Here are some numbered points:
tensor([-0.3,  0.0, -0.3, -1.0,  0.2, -0.2, -0.8,  0.0, -0.2,  0.0, -0.3,  0.0, -0.1,  0.7, -0.2,  0.0, -0.9, -0.8, -0.5, -0.1, -0.5,  0.0,  0.0, -0.6,  0.3, -0.2, -0.4]) 0
tensor([-0.2, -0.6, -0.4, -1.3,  0.1,  0.0, -0.9,  0.5,  0.3, -1.1, -0.2, -0.1,  0.6,  0.9,  0.0, -0.7, -1.2, -1.0, -0.2,  0.2, -0.6,  0.0,  0.0, -0.6,  0.3, -0.1, -0.4]) 1
tensor([-0.8, -0.8, -0.5,  1.1,  0.7,  0.3, -1.0,  0.3,  0.6, -0.1, -0.1,  0.0, -0.4, -0.2,  0.2,  1.0,  1.0,  0.8, -0.2,  0.2, -0.3,  0.0, -0.1, -0.7,  0.4, -0.4, -1.1]) 2
tensor([-0.9, -0.2, -0.4,  0.9,  0.4,  0.5, -0.7,  0.2,  0.4, -1.0, -0.3, -0.1, -0.8,  0.1,  0.2,  0.3,  1.0,  0.8,  0.0, -0.3,  0.3, -0.2, -0.2, -0.2,  0.5,  0.4, -0.6]) 3
tensor([-0.2, -0.2, -0.4,  1.1,  0.4,  0.6, -0.9, -0.4,  0.4, -0.5, -0.3, -0.4, -0.7, -0.2,  0.7, -0.3,  1.0, -1.0, -0.1, -0.3, -0.2,  0.0, -0.2, -0.2, -0.2,  0.6, -0.5]) 4
tensor([-0.2, -0.5, -0.3, -1.0,  0.6,  0.1,  1.1,  0.2,  0.8,  1.0, -0.2, -0.2, -0.9, -0.1,  0.2,  0.5, -0.7,  1.0, -0.3,  0.2,  0.0, -0.1, -0.2, -0.2, -0.6,  0.1, -0.5]) 5
tensor([-0.3, -0.8, -0.4,  0.8,  0.2,  0.4, -1.1,  0.0,  0.2, -0.1, -0.3, -0.1,  0.5,  0.5, -0.1,  0.2, -0.8, -1.2, -0.4,  0.0, -0.4,  0.1, -0.2, -0.3, -0.5, -0.6,  0.3]) 6
tensor([-0.3, -0.2, -0.3,  1.0, -0.1,  0.0,  1.1, -0.1,  0.0,  0.4, -0.2, -0.2, -0.2,  0.1,  0.3, -0.4,  1.0,  0.9, -0.5, -0.1, -0.3, -0.1,  0.0, -0.6, -0.5, -1.0,  0.6]) 7
tensor([ 0.0,  0.4, -0.3,  1.1, -0.3, -0.2,  1.1, -0.6, -0.4, -0.2,  0.0,  0.1,  0.3, -0.1, -0.3, -0.2, -1.1, -0.9, -0.5,  0.6, -0.5, -0.2,  0.1, -0.5, -0.5, -1.1,  1.1]) 8
tensor([ 0.5,  0.4,  0.0, -1.1, -0.8,  0.5,  1.2, -0.7, -0.8,  0.2,  0.0,  0.3, -0.3, -0.1, -0.6,  0.3,  1.1, -0.9, -0.4,  0.2, -0.5,  0.1,  0.3, -0.6, -0.8, -0.8,  1.5]) 9
tensor([ 0.4,  0.4,  0.1,  1.0, -1.1,  0.1, -0.9, -0.4, -0.8, -0.6,  0.2,  0.5,  0.0,  0.0, -0.5,  0.0,  1.0, -0.9, -0.5,  0.2, -0.2, -0.2,  0.4, -0.5, -0.7, -1.0,  1.4]) 10
tensor([ 1.2,  0.2,  0.1,  0.8, -0.7, -0.5,  1.1, -0.9, -0.6,  0.4,  0.3, -0.2, -0.2, -0.4, -0.4,  0.0,  1.1,  1.0, -0.3, -0.9,  0.0, -0.3,  0.5, -0.7, -0.4, -0.9,  0.9]) 11
tensor([ 1.1,  0.9,  0.0,  0.8, -0.7,  0.0, -0.6, -0.6, -0.7,  0.5,  0.6, -0.6,  0.1,  0.0, -0.4,  0.4, -0.9,  0.9, -0.5, -0.3,  0.0, -0.7,  0.0, -0.6, -0.6, -1.0,  0.8]) 12
tensor([ 1.8,  0.7, -0.2,  1.0, -0.4, -0.2,  1.3, -1.1, -0.9,  0.6,  0.8, -0.8,  1.2, -0.8, -1.3,  0.2, -1.2,  0.9, -0.3, -0.1,  0.3, -0.7, -1.0, -0.6,  0.0, -1.2, -0.3]) 13
tensor([ 0.2, -0.3, -0.4, -1.1, -0.2, -0.6, -0.9, -0.1,  0.0, -0.1, -0.2, -0.4, -0.2, -0.1, -0.2, -0.1, -1.2, -1.0, -0.6,  0.5,  0.0, -0.1,  0.0, -0.6,  0.1, -0.4, -0.3]) 14
tensor([ 0.0, -0.2, -0.4, -1.2, -0.3,  0.3, -0.9,  0.3,  0.2,  0.1, -0.3, -0.3, -0.3,  0.0, -0.1,  0.2, -1.1,  0.9, -0.6, -0.4, -0.5,  0.1,  0.1, -0.7,  0.4, -0.1, -0.5]) 15
tensor([ 0.0,  0.1, -0.3,  1.0,  0.2,  0.7, -0.8,  0.0,  0.3,  0.1, -0.2, -0.1,  0.0,  0.2, -0.1,  0.5, -0.8,  1.2, -0.5,  0.3, -0.2, -0.2,  0.1, -0.6, -0.1, -0.7, -0.1]) 16
tensor([-0.1, -0.4, -0.3,  1.2,  0.3,  0.1, -1.0, -0.1, -0.1,  1.2, -0.2,  0.0, -0.2, -0.2, -0.2,  0.0,  1.0, -1.1, -0.5,  0.4, -0.7, -0.2,  0.4, -0.7,  0.4, -0.6, -0.6]) 17
tensor([ 0.2,  0.0, -0.4,  0.9,  0.5, -0.2,  1.0,  0.1,  0.0,  0.0, -0.2, -0.2, -0.3,  0.2, -0.2, -0.1, -0.9, -1.1, -0.7,  0.6,  0.1,  0.0,  0.0, -0.7,  0.1, -0.6, -0.2]) 18
tensor([ 0.4, -0.3, -0.5,  1.1,  0.2,  0.2, -0.9, -0.3,  0.5,  0.2, -0.4,  0.2, -0.1,  0.3, -0.6,  0.2,  0.9, -0.9, -0.6,  0.4, -0.4, -0.4, -0.1, -0.6,  0.0, -0.2, -0.4]) 19
tensor([-0.2, -0.4, -0.3,  0.8, -0.1,  0.8, -0.8,  0.0,  1.0,  0.2, -0.6,  0.9,  0.0,  0.4, -0.2,  0.2,  0.9, -1.0, -0.4,  0.2, -0.8,  0.0, -0.9, -0.6, -0.5,  0.1, -0.2]) 20
tensor([-0.9, -0.1, -0.3,  1.2,  0.0,  0.4,  1.1,  0.3,  0.6,  0.0, -0.7,  0.4, -0.2,  0.2, -0.5, -0.6, -1.1,  1.2,  0.0, -0.5, -0.4, -0.1, -1.2,  0.1, -0.8,  0.2, -0.7]) 21
tensor([-0.8, -0.6, -0.3,  1.0, -0.6,  0.9, -1.0, -0.4,  0.2, -0.6, -0.8,  0.7, -0.4,  0.5, -0.5, -0.9, -1.2, -1.1,  0.3, -0.7,  0.0,  0.5, -1.1,  0.6, -0.9,  0.3, -0.3]) 22
tensor([-0.6, -0.7, -0.3,  1.1, -0.7,  0.1,  1.0, -0.3,  0.4, -0.2, -0.7,  0.3, -0.3,  0.4, -0.4, -0.4, -1.0, -1.0,  0.7, -0.8,  0.0,  0.7, -1.1,  1.3, -0.7,  0.6, -0.8]) 23
tensor([-0.7, -0.4, -0.4,  1.0, -0.6,  0.0, -1.1, -0.1,  0.0, -0.4, -0.6, -0.3,  0.3,  0.1, -0.7, -1.0,  0.9,  1.0,  1.1, -0.9, -0.2,  0.4, -1.1,  1.5, -0.6,  0.3, -0.5]) 24
tensor([-0.4, -0.4, -0.3, -0.9, -0.8,  0.3, -0.6,  0.0, -0.5, -0.1, -0.7, -0.6,  0.9,  0.2, -0.7, -0.4,  0.9, -0.9,  1.2, -0.9, -0.3,  0.1, -1.1,  1.4, -0.6, -0.9, -0.5]) 25
tensor([-0.1, -0.3, -0.1, -1.2, -0.8,  0.0, -0.8,  0.0, -1.2,  0.4, -0.7, -0.8,  0.3,  0.1, -0.6, -0.3, -0.8, -0.9,  1.5, -0.5, -0.1, -0.5, -1.0,  1.1, -0.7, -0.9, -0.4]) 26
tensor([ 0.6,  0.4,  0.4,  1.0, -0.7, -0.3, -0.8,  0.2, -1.0,  0.8, -0.6, -1.0, -0.4,  0.2, -0.7,  0.4, -1.1, -1.2,  1.6, -0.2,  0.1, -0.7, -1.1,  0.7, -0.8, -0.8,  0.3]) 27
tensor([ 0.0, -0.1, -0.4,  1.0,  0.0,  0.5, -0.9,  0.2,  0.3,  0.2, -0.3,  0.0, -0.3,  0.2, -0.2,  0.0,  0.9,  1.1, -0.4,  0.5, -0.5, -0.1,  0.0, -0.6,  0.4, -0.6, -0.4]) 28
tensor([ 0.0,  0.1, -0.4, -0.8,  0.1, -0.2, -0.9, -0.2,  0.4,  0.4, -0.3, -0.3, -0.1,  0.1, -0.3, -0.4, -0.8,  1.0, -0.4,  0.0, -0.2,  0.2, -0.1, -0.6,  0.2, -0.6, -0.7]) 29
tensor([ 0.1,  0.0, -0.4, -0.9, -0.1,  0.0,  1.0,  0.0,  0.3,  0.1, -0.1, -0.3,  0.3,  0.1, -0.8, -0.2,  0.8, -1.1, -0.5,  0.4, -0.2,  0.1, -0.2, -0.6,  0.2, -0.4, -0.5]) 30
tensor([ 0.2,  0.2, -0.3, -1.2, -0.2, -0.3, -0.9, -0.1, -0.3,  0.8, -0.2, -0.5,  0.4,  0.1, -0.6,  0.4, -0.8, -1.2, -0.4,  0.4, -0.6, -0.1, -0.3, -0.4,  0.0, -0.5, -0.6]) 31
tensor([-0.7, -0.4, -0.3,  0.9,  0.4,  0.0, -1.0,  0.0, -0.1, -0.4, -0.3,  0.5, -0.4,  0.3, -0.2, -0.1,  1.0,  1.0, -0.4,  0.7, -0.1,  0.0, -0.2, -0.5,  0.9, -0.5, -0.5]) 32
tensor([-0.7, -0.4, -0.4,  0.7,  0.7, -0.3,  1.0,  0.1,  0.2, -0.5, -0.4,  0.6,  0.2,  0.2,  0.7,  0.1, -1.2,  0.9, -0.4,  0.0, -0.6,  0.1,  0.4, -0.4,  0.7,  0.1, -0.7]) 33
tensor([-0.5, -0.2, -0.3,  0.6,  0.3,  0.4, -1.0, -0.3,  0.6, -0.5, -0.4, -0.4,  0.9,  0.1,  0.3,  0.1, -1.0, -0.7, -0.5, -0.4, -0.3,  0.3,  0.7, -0.5, -0.1,  0.2, -0.5]) 34
tensor([-0.5, -0.2, -0.3,  0.9,  0.2,  0.2,  1.2,  0.0,  1.0, -1.1, -0.4, -0.9,  0.3, -0.3,  0.3,  0.1, -1.0,  1.1, -0.5, -0.7, -0.4,  0.6,  1.3,  0.1, -0.8,  0.3, -0.1]) 35
tensor([-0.6, -0.7, -0.2,  0.7,  0.2,  0.2,  1.3, -0.2,  0.8, -1.0, -0.3, -0.3,  0.1,  0.1,  0.6, -0.1,  0.8,  0.9, -0.5, -0.4, -0.4,  0.4,  1.5, -0.2, -0.7,  0.6, -0.3]) 36
tensor([-1.0, -0.3, -0.3,  0.6,  0.0,  0.0, -0.8, -0.2, -0.4, -1.0, -0.3,  0.4, -0.6,  0.0,  0.5,  0.0,  1.2, -0.9, -0.6, -0.5, -0.3,  0.2,  1.5, -0.6,  0.2,  0.9, -0.9]) 37
tensor([-0.8, -0.7, -0.3,  0.8,  0.3,  0.4, -0.9,  0.1, -0.3,  0.2, -0.1,  0.9,  0.3, -0.5,  0.8, -0.8, -1.0,  0.9, -0.8,  0.1, -0.4,  0.0,  0.9, -0.8, -0.1,  0.8, -0.6]) 38
tensor([-0.3, -0.5, -0.3,  0.9,  0.4, -0.4, -0.8,  0.3, -0.1, -1.3, -0.4,  1.0, -1.7,  0.8,  1.0, -0.5, -1.0, -0.7, -0.4, -0.4, -0.7, -0.3,  0.7, -0.8,  0.3,  0.9, -0.8]) 39
tensor([-0.3, -0.5, -0.5,  0.8,  0.6, -0.8, -0.8,  0.8, -0.1, -1.2, -0.1,  1.4, -0.8,  0.9,  0.8, -0.8, -1.0, -1.0, -0.3, -0.5, -1.0,  0.3,  0.8, -0.5,  0.1, -0.5, -0.7]) 40
tensor([-1.1, -1.0, -0.3, -1.2,  1.2,  0.1,  1.3,  0.3,  0.3, -0.4,  0.2,  1.0, -0.5,  0.3,  1.2, -0.7, -0.8,  1.0, -0.3,  0.6, -0.3,  0.4,  0.9, -0.5, -0.4, -0.2, -0.1]) 41
tensor([-0.1,  0.0, -0.3, -0.9, -0.2,  0.3, -0.8,  0.2, -0.2,  0.2, -0.3,  0.0,  0.2,  0.0, -0.5, -0.1, -0.8, -0.8, -0.3,  0.2, -0.1, -0.1, -0.2, -0.5,  0.1, -0.5, -0.5]) 42
tensor([-0.1, -0.6, -0.4, -1.1, -0.1,  0.1, -0.8, -0.1,  0.3,  0.1, -0.7,  0.2, -0.2,  0.7, -0.8,  0.0,  1.0,  0.9, -0.1,  0.7, -0.6, -0.2, -1.2, -0.2, -0.6, -0.2, -0.2]) 43
tensor([-0.4, -0.2, -0.3, -0.9, -0.4,  0.3, -0.8, -0.5,  0.4, -0.5, -0.6,  0.9,  0.4,  0.6, -0.9, -0.4, -0.9,  0.8,  0.2, -0.2, -0.4,  0.0, -1.1,  0.3, -0.7, -0.3, -0.2]) 44
tensor([-0.4, -0.3, -0.3, -0.6, -0.6,  0.5,  1.1,  0.1,  0.6,  0.4, -0.7,  0.8, -0.3,  0.6, -0.9,  0.4, -1.0,  0.9,  0.7, -0.6, -0.3,  0.0, -1.0,  1.0, -0.5,  0.4, -0.6]) 45
tensor([-1.0, -0.5, -0.3,  1.0, -0.9, -0.1, -0.4, -0.6,  0.1, -0.7, -0.6,  1.3, -0.1,  0.6, -0.8, -1.3, -0.7,  1.0,  1.5, -1.1, -0.3,  0.7, -1.1,  1.6, -0.6,  0.5, -0.6]) 46
tensor([-0.8, -0.4, -0.4, -1.3, -0.8,  0.2,  1.3, -0.5, -0.1, -1.0, -0.7,  0.8, -0.3,  0.5, -0.7, -1.2,  1.0,  1.1,  2.1, -0.9, -0.6,  0.8, -1.1,  2.5, -0.8,  0.4, -0.7]) 47
tensor([-0.7, -0.4, -0.3,  0.8, -0.7, -0.2,  0.9, -0.5, -0.5, -0.5, -0.7,  0.4,  0.4,  0.5, -0.6, -1.2, -0.9,  1.0,  2.6, -1.2, -0.4,  0.6, -1.1,  2.7, -0.8, -0.8, -0.6]) 48
tensor([-0.6, -0.4, -0.3,  0.9, -0.7, -0.3, -1.0, -0.8, -1.1, -0.1, -0.7, -0.3,  0.3,  0.5, -0.6, -0.9,  1.2, -1.1,  3.2, -1.1, -0.3,  0.2, -1.1,  2.6, -0.8, -0.9, -0.5]) 49
tensor([ 0.2, -0.1, -0.1,  0.9, -0.7, -0.4, -1.0, -0.9, -1.0,  0.6, -0.7, -0.8, -0.1,  0.4, -0.7, -0.4, -1.1, -1.2,  3.7, -0.7, -0.4, -0.8, -1.0,  1.9, -0.7, -0.9, -0.3]) 50
tensor([ 1.5,  1.6,  0.6,  0.9, -0.6, -0.4, -0.8, -1.1, -1.1,  1.4, -0.7, -1.0, -0.2,  0.2, -0.6, -0.1,  0.8, -0.9,  4.0,  0.6, -0.4, -0.7, -1.0,  0.8, -0.6, -0.9,  0.5]) 51
tensor([ 2.0,  2.4,  0.8, -0.9, -0.7, -0.5, -0.6, -1.0, -1.2,  1.3, -0.4, -1.0,  0.0, -0.1, -0.8,  0.3, -1.0,  0.8,  3.4,  0.7, -0.4, -0.7, -1.0,  0.3, -0.8, -0.9,  0.9]) 52
tensor([ 2.5,  3.3,  1.1,  0.7, -0.7, -0.6, -1.1, -1.0, -1.1,  0.8,  0.2, -0.9,  0.1, -0.4, -0.6,  0.4, -1.2, -1.1,  2.6,  1.1, -0.2, -0.8, -1.0, -0.5, -0.9, -1.0,  1.7]) 53
tensor([ 2.7,  4.1,  1.1, -1.1, -0.8, -0.2, -1.1, -1.3, -1.0,  2.6,  0.8, -1.4, -0.4, -0.5, -0.4,  1.2,  1.0, -1.1,  1.9,  0.7,  0.0, -0.9, -0.6, -0.5, -0.5, -1.3,  1.8]) 54
tensor([ 3.3,  4.7,  1.4,  0.9, -0.6, -0.2,  1.2, -1.2, -0.9,  1.3,  1.5, -0.4, -0.4, -1.0, -0.4, -0.7,  1.1,  1.1,  1.6,  1.1,  0.2, -1.0, -1.1, -0.6, -0.9, -0.3,  3.1]) 55
tensor([-0.4,  0.2, -0.3,  0.8,  0.0,  0.1, -0.7,  0.0,  0.0, -1.3, -0.2, -0.4, -0.4,  0.4, -0.4,  0.3, -1.0, -0.9, -0.4,  0.5, -0.4,  0.0,  0.2, -0.7,  0.4, -0.5, -0.4]) 56
tensor([-0.1,  0.0, -0.3,  0.9,  0.0,  0.2,  1.1,  0.2, -0.2, -0.4, -0.1, -0.1,  0.5, -0.3, -0.1,  0.6,  1.1,  1.1, -0.4,  0.2, -0.2, -0.1,  0.3, -0.6,  0.2, -0.5, -0.8]) 57
tensor([ 0.0,  0.2, -0.4, -0.9,  0.0,  0.3,  1.2,  0.0,  0.3,  0.5,  0.1, -0.6,  0.4,  0.0, -0.3,  0.4, -0.9, -0.8, -0.6,  0.2, -0.7, -0.2,  0.7, -0.6,  0.3, -0.2, -0.4]) 58
tensor([ 0.5,  0.6, -0.2,  1.1,  0.1, -0.3, -0.9,  0.2,  0.0, -0.3,  0.1, -0.3,  0.2, -0.3, -0.5,  0.1,  0.9,  0.8, -0.6,  0.2, -0.7, -0.1,  0.9, -0.8,  0.4, -0.6, -0.5]) 59
tensor([ 0.2, -0.1, -0.3,  0.9,  0.7,  0.1, -0.7, -0.6,  0.5,  0.3,  0.0, -0.2, -0.4,  0.0, -0.3,  0.6,  0.7, -1.3, -0.4,  0.7, -0.2, -0.3,  0.6, -0.6,  0.4, -0.4, -0.2]) 60
tensor([ 0.0, -0.1, -0.4, -0.8,  0.4,  0.5, -0.9, -0.1, -0.2, -0.6, -0.2,  0.1, -0.3,  0.3,  0.2,  0.5,  1.2, -1.0, -0.5,  0.3, -0.5, -0.5,  0.1, -0.5,  0.0, -0.2, -0.2]) 61
tensor([-0.3, -0.2, -0.4,  0.8, -0.2,  0.2, -1.1, -0.5,  1.5, -0.7, -0.6,  0.8,  0.0,  0.4, -0.2, -0.1, -1.1,  1.2, -0.5,  0.1, -0.2,  0.0, -0.5, -0.7, -0.1,  0.4, -0.8]) 62
Which five points above are nearest to each new point, looking only along the 8 directions in which the numbered points spread most? Their numbers follow each, nearest first.
tensor([-0.7, -0.3,  1.2, -1.1, -0.7,  1.8, -0.9,  2.6, -1.1,  0.7, -0.7, -0.9, -0.5, -0.4, -0.6,  1.2, -1.1,  1.1, -0.5, -1.1,  3.3,  1.1, -1.1,  3.4, -0.8,  0.2,  1.7]) : 45 44 26 25 43
tensor([ 4.8,  4.0, -1.4, -1.1, -3.0, -4.9, -1.1, -1.3, -0.2,  5.9,  1.7,  1.3,  2.3,  3.0,  0.8,  2.3,  1.0,  0.7, -1.5,  3.0,  1.8,  0.1, -0.1, -0.3,  0.4,  1.2, -1.3]) : 54 12 52 53 55
tensor([-0.1, -0.7, -0.4,  1.1,  0.8,  0.1,  1.2, -0.3,  0.1, -0.4,  0.1, -0.4,  0.1,  0.1,  0.3,  0.3,  1.0,  0.9, -0.7,  0.5, -0.6,  0.0,  0.8, -0.9,  0.2, -1.2,  0.7]) : 57 7 36 59 11
tensor([-0.6,  0.0, -0.5, -1.2,  0.0,  0.1,  1.2, -0.4,  0.4, -0.2, -0.3, -0.1,  0.8, -0.1,  0.0,  0.0,  1.2,  1.0, -0.4,  0.0, -0.3, -0.3, -0.1, -0.6,  0.3, -0.5, -0.5]) : 5 57 30 7 43
tensor([-0.6, -0.4,  2.8, -1.1, -0.8,  2.3,  1.5,  2.9, -1.2,  0.1, -0.7, -1.0, -0.4, -0.3, -0.7,  1.4, -0.9,  1.2, -0.6, -1.1,  3.8,  2.7, -1.1,  2.7, -0.7,  0.0,  2.9]) : 45 21 44 5 23
tensor([-0.8, -0.2, -0.4,  0.8,  1.0, -1.0, -0.6, -0.3,  0.5, -0.6,  0.0,  0.9, -0.7, -0.4,  2.2,  1.1, -0.8,  0.9, -0.3, -1.1, -0.1,  0.0,  1.1, -0.2, -0.5, -0.4,  0.8]) : 38 33 39 35 40
tensor([-1.4, -0.2, -0.6,  0.8,  0.6, -0.2,  1.3,  0.2, -0.4, -0.9,  0.1,  2.0,  0.0, -0.3,  1.5,  0.1,  1.0,  0.9,  0.2, -1.5, -0.1,  0.2,  0.5, -0.1,  0.2,  0.5, -0.2]) : 36 35 3 33 7
tensor([-0.7, -0.5, -0.4, -1.0,  0.4, -0.6,  1.2, -0.4, -0.4, -0.9,  0.1,  0.5,  0.1, -0.2,  0.9,  0.1,  0.7,  0.8, -0.5, -0.3, -0.4,  0.3,  1.0, -0.5, -0.2, -0.9,  0.7]) : 36 41 5 7 57
tensor([-0.1, -0.1, -0.4, -0.8,  0.6, -0.1, -0.7,  0.0,  0.2, -0.6,  0.0, -0.2, -0.6,  0.3, -0.1,  0.1, -0.8,  0.9, -0.7,  0.3, -0.2,  0.0,  0.7, -0.6,  0.3, -0.9, -0.1]) : 15 29 0 5 16
tensor([-0.4, -0.2, -0.2,  0.8,  0.1,  0.8, -0.8, -0.1,  0.0,  0.0, -0.4,  0.1,  0.8, -0.2, -0.1,  0.7,  1.0,  0.9, -0.5, -0.2, -0.2, -0.1,  0.1, -0.5,  0.3, -0.8, -0.2]) : 28 32 59 2 19
tensor([ 0.5,  0.4,  0.3,  1.0,  3.4, -0.9, -0.8,  1.7,  3.4,  1.7,  4.1, -2.8,  3.9, -2.1,  1.7, -0.3,  1.2, -1.1, -1.2,  0.4,  2.7, -3.3,  3.1, -1.2,  2.6,  2.1, -0.2]) : 59 60 17 2 57
tensor([ 1.2, -0.3,  0.8, -1.1, -0.8,  0.5,  1.2,  0.0,  0.3,  0.5, -0.6, -1.0, -0.4,  0.1, -0.8, -0.2, -1.2,  1.1, -0.6, -0.3,  0.4, -0.2, -0.8, -0.6, -0.6, -0.3, -0.4]) : 5 29 45 58 15
tensor([ 0.1,  0.1, -0.2,  1.0, -0.3,  0.0, -0.8, -0.2,  0.2, -1.1, -0.2, -0.3,  0.5, -0.2, -0.3,  0.4,  1.0,  1.0, -0.5,  0.4, -0.4,  0.2, -0.1, -0.6,  0.1, -0.7, -0.5]) : 28 32 59 2 3
tensor([ 0.0,  1.2,  0.0, -1.1,  0.5, -3.8, -1.0, -2.5,  2.3, -0.3,  1.4, -1.2,  0.2, -3.5, -1.1,  0.4, -1.0, -1.1, -1.0,  0.7,  1.0,  0.1, -1.5,  0.2,  0.2,  0.5, -1.0]) : 31 42 14 29 12
tensor([-0.9, -0.6, -0.4, -1.1,  0.9,  0.4, -0.8, -0.3, -0.2, -0.7, -0.2, -0.3,  1.0,  0.0,  0.6, -0.3, -1.0,  1.1, -0.6,  0.0, -0.4,  0.5,  0.1, -0.2, -0.3, -1.0,  1.0]) : 15 29 5 0 42
tensor([-0.1, -0.2, -0.2, -1.0, -0.4,  0.3, -1.0, -0.2,  0.1, -0.2, -0.2, -0.2,  0.2,  0.6, -0.5,  0.1,  1.1,  1.1, -0.4,  0.2, -0.1,  0.1, -0.1, -0.8, -0.3, -0.4, -0.4]) : 43 28 29 32 61
tensor([ 0.7, -0.9,  0.2,  0.9,  2.3,  0.4,  1.2,  0.3, -2.2,  2.6,  1.6,  3.4, -0.5,  2.8,  2.1, -0.4, -1.1, -0.8,  0.9, -0.6,  1.1, -0.6, -1.7,  0.9,  1.0,  0.9,  2.2]) : 8 18 23 40 56
tensor([ 0.2, -0.4, -0.3,  0.7,  0.4,  1.1,  1.1, -0.8,  0.2, -0.6,  0.1, -0.2,  0.0, -0.1,  0.5,  0.7, -0.9, -1.1, -0.5,  0.4, -0.8,  0.5, -0.2, -0.8,  0.1, -0.7, -0.2]) : 18 8 56 58 34
tensor([-0.3, -0.1, -0.4, -1.3, -0.2, -0.4,  1.0,  0.0,  0.1,  0.8, -0.2, -0.1,  0.5,  0.4, -0.5,  0.3,  1.0, -0.9, -0.6,  0.1, -0.6, -0.1, -0.1, -0.6,  0.6, -0.3, -0.5]) : 30 58 61 42 31
tensor([-0.1,  2.2,  3.6, -1.0, -0.8,  0.0,  1.2,  1.9, -2.0, -2.7, -0.8,  1.8,  2.4,  0.3,  1.3, -0.6, -1.0,  0.9,  0.1,  3.0, -0.3,  2.4,  3.5, -0.7,  0.1, -0.8, -0.1]) : 41 33 5 58 35
tensor([-0.6, -0.4,  0.5,  0.9, -0.7,  1.0, -1.1,  2.0, -1.2,  0.5, -0.7, -1.1, -0.4, -0.1, -0.6,  1.0,  0.9,  1.0, -0.5, -1.0,  2.1,  0.1, -1.0,  2.4, -0.6, -0.2,  0.5]) : 24 25 28 43 32
tensor([-0.7, -0.3, -0.3,  0.9, -0.9,  0.1,  1.2, -0.5, -0.9, -0.4, -0.7,  0.3,  0.4,  0.5, -0.8, -0.2,  1.3,  1.0,  2.0, -0.8, -0.4,  0.0, -1.0,  1.4, -0.7, -0.9, -0.5]) : 24 48 47 25 46
tensor([-0.6, -0.4, -0.2, -1.1,  0.4, -0.3, -0.8, -0.2,  0.3, -1.0,  0.2,  0.3, -0.9, -0.3,  0.7, -0.4,  0.9, -1.1, -0.5,  0.3, -0.4,  0.1,  0.9, -0.6,  0.0, -0.7,  0.9]) : 61 37 4 0 60
tensor([ 1.2, -0.2,  0.1, -1.1, -0.5,  0.0, -0.7,  0.0, -0.6,  0.0, -0.5, -1.1, -0.5,  0.0, -0.4, -0.1,  1.1, -1.0, -0.5,  1.0, -0.3,  0.0, -0.5, -0.8,  0.8, -0.8, -0.9]) : 61 31 30 42 60
tensor([-0.5, -0.4,  6.1, -1.0, -0.6,  2.3,  1.0,  2.5, -1.0, -0.3, -0.6,  1.1, -0.5, -0.2, -0.6,  0.7,  1.0, -0.9, -0.6, -1.1,  3.3,  4.9, -0.5, -0.4, -0.9, -0.7,  4.5]) : 9 10 30 8 11
tensor([-0.1,  0.0, -0.4,  1.0,  0.0,  0.3, -0.7,  0.2, -0.1,  0.0, -0.3, -0.4, -0.3,  0.3,  0.0, -0.1, -0.7,  1.3, -0.5,  0.1, -0.6,  0.2, -0.1, -0.5,  0.2, -0.6, -0.6]) : 16 28 38 29 62
tensor([ 0.6,  0.7,  0.0, -0.8, -1.3, -3.6,  1.1,  0.1,  1.5, -0.4,  1.0,  2.4, -1.7,  1.2,  0.4, -0.6,  0.6, -1.0, -1.0,  1.6, -0.3, -0.6,  0.1,  0.2,  2.1,  1.5,  1.3]) : 9 61 41 10 0
tensor([-0.5, -0.1,  5.9,  1.0, -0.5,  2.2,  1.4,  2.8, -1.2, -0.7, -0.6,  1.9, -0.1, -0.7, -0.4,  1.1, -0.7,  1.0, -0.6, -1.2,  3.8,  4.8,  0.0,  0.1, -0.8, -0.7,  4.0]) : 8 7 11 21 9
tensor([ 0.3, -1.0, -0.8,  1.0,  0.8, -3.5, -0.9, -0.8,  1.3, -0.5,  0.7,  2.8, -1.8, -0.4,  3.6, -1.9,  0.8, -1.1,  1.3, -2.2, -0.7, -0.6,  1.0,  0.2, -0.5,  0.7,  0.9]) : 39 40 37 4 3
tensor([ 1.5, -0.5, -0.4, -1.1,  0.1, -0.4,  1.0,  0.1,  1.7,  0.4,  0.1,  0.1, -0.2,  0.1,  0.2,  0.5, -0.7,  1.2, -0.4,  0.7, -0.6, -0.1, -0.4, -0.4,  0.2, -0.2, -0.6]) : 5 29 15 58 16
